(in the rows, 128 means zero)
One turn moves every row onto another: examples first, then more rows asked
daf: [145 129 155  99 111 125 142 126 134 122 124 141  91 105 114 116 145 136
 171 147 142]
zepil: [112 132 100 135 100 131 126  86 139 138 136 140  96 122 119 112 160 122
 131  98 107]
Lupi: [129 137  97 150 100 132 128 137 129 140 130 154 104 126 149 115 158 118
 106  81 130]
Rus: [140 155 142 141 141 147 146 155 121 119 150 160 154 131 151 122 108 118
 108 131  96]
ratuz: [111 130 114 152  77 130 134 112 141 156 119 157 103 113 140 106 153 119
 118 121 130]
zef: [114 133 107 123  94 133 111 147 137 137 127 100 119 142 125 133 105 148
 126 151 112]
Muz: [132 141 134 138 164 129 124 120  92 140 137 159 160 114 145 119 113 128
 132 124 157]
Meda: [131  81  84 145 125 148 132 114 105 103 132 140 156 122 118 102 135 128
 130 117 131]
tiru: [159 143 131  97 143 129 152 128 107 138 144 167 127 108 128 118 135 133
 152 104 155]
vipek: [ 90 105  92 113 138 134 131 141 133 128 126 122 145 114 109 109 119 152
 115 114 100]
situ: [107 120 112 155  84 118 130 114 129 131 137 126 102 121 123 122 160 129
 109  89 119]
Luru: [170 123  93 143 107 144 104 140 115 134 130 114 129 146 138 133 124 140
 153 126 148]
der: [131 100 158 129 130 118 108 121 127 105 120 147 135 123 113 128 141 123
 166 147 163]
Fezo: [113 143 138 127 148 118  99 159 123 102 125 100 101 124 141 128 131 144
 132 153 134]
Lif: [124 123 104 128  96 122 130 107 145 157 122 140 117 118 130 107 169 111
 128  92 138]
Dobir: [116 141 101 139 109 139 126 130 145 147 114 164  85 107 137 106 157 129
 128  98 115]
Niz: [117 153 153 115 126 125 142 142 122 107 139 114  73 112 124 120 123 135
 129 142  92]
Piv: [141 141 138 147 134 123 106 140  98 120 129 135 125 113 147 130 124 155
 149 158 172]
Dile: [118 150 100 137  85 134 123 113 125 134 143 162  93 131 137 136 144 136
 117 100 129]
Goso: [159 135 137 135 117 122 130 154 111 109 150 104 140 125 129 142 137 176
 134 132 147]
pozen: [134 124 161 126 125 109 150 174 137 126 121 109 110 112 137 104 145  99
 122 121 117]
zoto: [136 118 141 117 102 127 165  96  90 109 162 146 139 119 127 119 133 113
 122 136 159]
Lizep: [156 132 160 138  88 113 149 157 108 120 138 123 110 114 139 132 138 134
 134 135 163]
Nit: [125 139 136 126 125 127 132 128 125  90 149  87 120 126 120 128 134 157
 126 154  99]
Nugag: [103 113 114 154 122 141 139 154 124 144 126 150 153 116 122 114  99 132
 112 120  87]
tene: [149 118  87 153 145 159 127 125  99 126 131 158 140 118 123 114 116 148
 151 107 115]
mese: [125 116 123 121 102 132 110 166 166 153 105 126 136 142 122 123 113 116
 141 134 109]
kufe: [107 109 131 107 152 125 122 100 103  97 147 156 156 126 116 127 128 124
 131 131 157]
mefaz: [118 135 106 126  94 118 119 130 138 146 131 142  94 119 119 135 162 152
 126  83 132]
tupi: [127 132 129  91 157 117 158 135 113 122 152 117 130 114 125 108 144 114
 111  88 119]
Kat: [153 129 153 133 139 136 135 179 157 122 115 141 140 122 145 104 140 110
 140 140 106]
lir: [120 120 119  88 154 127 139 115 140 104 147 104 155 127 115 105 148 130
 122 130 108]
nid: [146 113 150 123 116 146 138 126 149 111 114 161 134 112 124 102 140 126
 164 172 128]
fub: [ 87 129 127 108 165 120 114 136 113  95 145 115 135 133 133 121 127 118
 102 129 123]
kem: [117 148 144 123 135 138 167 122 106 117 154 156 119 116 139 108 116  97
 112 126  98]
rorir: [154 104 101 127 100 155 108 116 134 116 119 142 124 149 122 119 125 116
 166 148 135]
Sufod: [156 156 127 119 145 140 136 142 107 127 156 161 149 119 132 136 117 167
 142 121 130]
vaz: [108 144 154 137 173 127 121 131 122 135 129 141 145 122 139 112 110  98
 125 126 101]
vem: [118 122 173 149 139 116 107 148 143 115 112 124 120 127 129 122 127 100
 150 150 115]
Koma: [135 100 135 112 119 133 152 105 130 108 140 139 177 121 122 103 147 117
 125 151 147]

kufe moves to vaz
zef moves to rorir
Now find these:
nid moves to Sufod
pozen moves to Lizep
mefaz moves to Lif

One turn moves every row onto another: examples first, then more rows asked
foza: [140 136 157 124 132 139 102 116 120 110 161 134 119 142 113 158 147 117
 121 127 153  96 140 131  97 106]
pezo: [149 112 132 107 138 159 159 144 157 159 119 143 110 123 118  99 111 118
 149 140 110 131 127 154 130 126]
zal: [150 145 164 108 130 107 116 101 114 146 135 123 122 142 114 154 145 138
 158 107  92 131 150 126 111 147]
kigod: [120 115 132 111 115 139 145 154 124 171 125 103 110 135 124  96 128  95
 138 125 117 138 115 168 148 138]
tofav: [111 126  96 120 117  76 148 124 117 104 133 121 125 115 102 140 139 140
 124 101 131 110 120 130 139 155]
Liniz: [105 142 162 166 100 144 120 157 121 102 101 119 125 131 145 119 147 111
 143 145 124 117 141 120 128 123]
zak: [140 108 125 131 160  85 134 102 135 117 117 120 144 107 107 140 128 128
 102 115 129 140 122 128 147 152]
tutez: [111 137 102 107 120  93 151 114 119  82 139 135 132 119 115 141 148 150
 133  98 135 117 130 142 141 139]
zimun: [126 135 121 106 143 108 148 100 130  78 132 144 144 116 123 142 146 148
 125 105 134 136 136 150 143 126]
somu: [ 98 138 127 100 120 157 136 114 138 112 120 149 119  92 127 103  95  96
 138 108 144 132 134 145 143 139]
Nopu: [155 137 126 125 131  97 115 118 104 165 155 127 128 154 125 146 140 157
 154 116 106 129 148 120 118 149]
Sudob: [144 106 137  92 127 152 155 159 142 149 122 146 116 108 123  95 134 125
 160 141 127 126 146 154 129 118]
kulu: [124 112 107 133 136  72 138 116 122 120 121 114 131 109  95 139 130 128
 106 110 128 122 116 122 142 162]
buz: [118 126 125 179 126 151 113 146 160 120 123 124 114 147 143 119 125 120
 139 163 133 123 129 118 116 136]
fanu: [139 140 117 107 117 114  98 115 114 152 158 118 120 136  97 143 158 149
 140 134 129 149 153 144 101 145]
kilu: [159 154 128 131 113 112 127 122  97 156 130 132 132 135  97 139 130 161
 117 131  88 145 143 124 117 133]
sali: [134 114 136  99  94 134 156 173 109 156 120 114 111 129 137  97 136 105
 135 118 115 128 124 154 140 124]
mogu: [143 120 133 118 163 103 139  92 135  95 121 138 149 111 121 144 135 137
 110 112 130 146 132 141 146 133]
Leg: [126 109  99 105 105 130 139 145 129 124 130 146 111 101 146 101  90 107
 120 107 149 116 128 108 129 144]
datok: [119 124 135 180 131 149 113 153 147 120 117 136 128 133 144 114 133 132
 149 169 137 119 147 115 124 126]
Vor: [118 146 143 171 140 120 113 124  88 154 150 128 135 138  92 144 122 129
 120 138 134  88 133 126 136 120]
bova: [139 143 177 136 140 141 110 109 120 116 136 138 122 126  91 160 131 112
 114 134 133  97 139 125 104 107]
Vedif: [116 131 155 174 118 145 121 159 128 110 106 134 132 127 152 116 141 129
 151 157 129 114 152 114 130 119]
lizod: [142 104 143  91 109 137 156 172 119 149 124 132 114 119 142 100 142 118
 160 121 125 117 145 148 135 119]
Laso: [108 119 115  95 118 138 136 125 144 115 134 149 107 100 142 106  98 101
 153  97 152 110 135 123 132 150]
keviv: [118 106 104 118 115 125 124 145 115 141 125 136 129  91 142  93  99 107
 112 116 160 136 136 123 149 142]
ziso: [129 145 174 159 148 128 117 111 107 140 132 133 129 129  87 154 116 116
 119 133 120  87 133 119 124 118]
pep: [124 144 120 162 122 121 113 135  86 142 166 131 129 154 108 144 130 137
 109 135 145  91 129 129 124 110]
Zif: [ 96 140 154 165 100 146 111 148 135 108 112 103 113 144 142 123 145  99
 143 141 128 120 130 127 122 135]
Karab: [115 136 137 119 126 149 145 115 122 121 110 148 132 102 145 102  83  99
 121 101 126 137 127 134 161 133]
Zesub: [132 112 134 115 139 147 152 137 148 175 125 120 110 139 124 100 113 101
 151 129 108 134 115 160 145 140]
foz: [106 132 137 170 113 147 110 142 154 116 121 107 107 155 145 125 132 101
 142 148 128 120 120 122 116 142]
Bevu: [133 150 150 119 128 115 105 110 100 157 130 121 134 116  82 139 153 146
 140 135 111 149 160 143 122 144]
suvum: [161 155 133 105 103 124 121 111 120 131 138 127 114 145 102 151 140 146
 120 121  96 146 138 130  93 135]
meba: [137 138 131 138 120 127 109 130 104 122 173 133 120 160 128 153 141 129
 115 123 152  90 133 126 106 104]
Bofu: [115 112 132 125 138 128 130 127 110 144 119 138 140 101 157  97  93  99
 126 103 144 134 135 128 170 143]

Bevu moves to kilu
buz moves to foz
pep moves to meba
Now find these:
keviv moves to Leg
tutez moves to zimun
lizod moves to Sudob

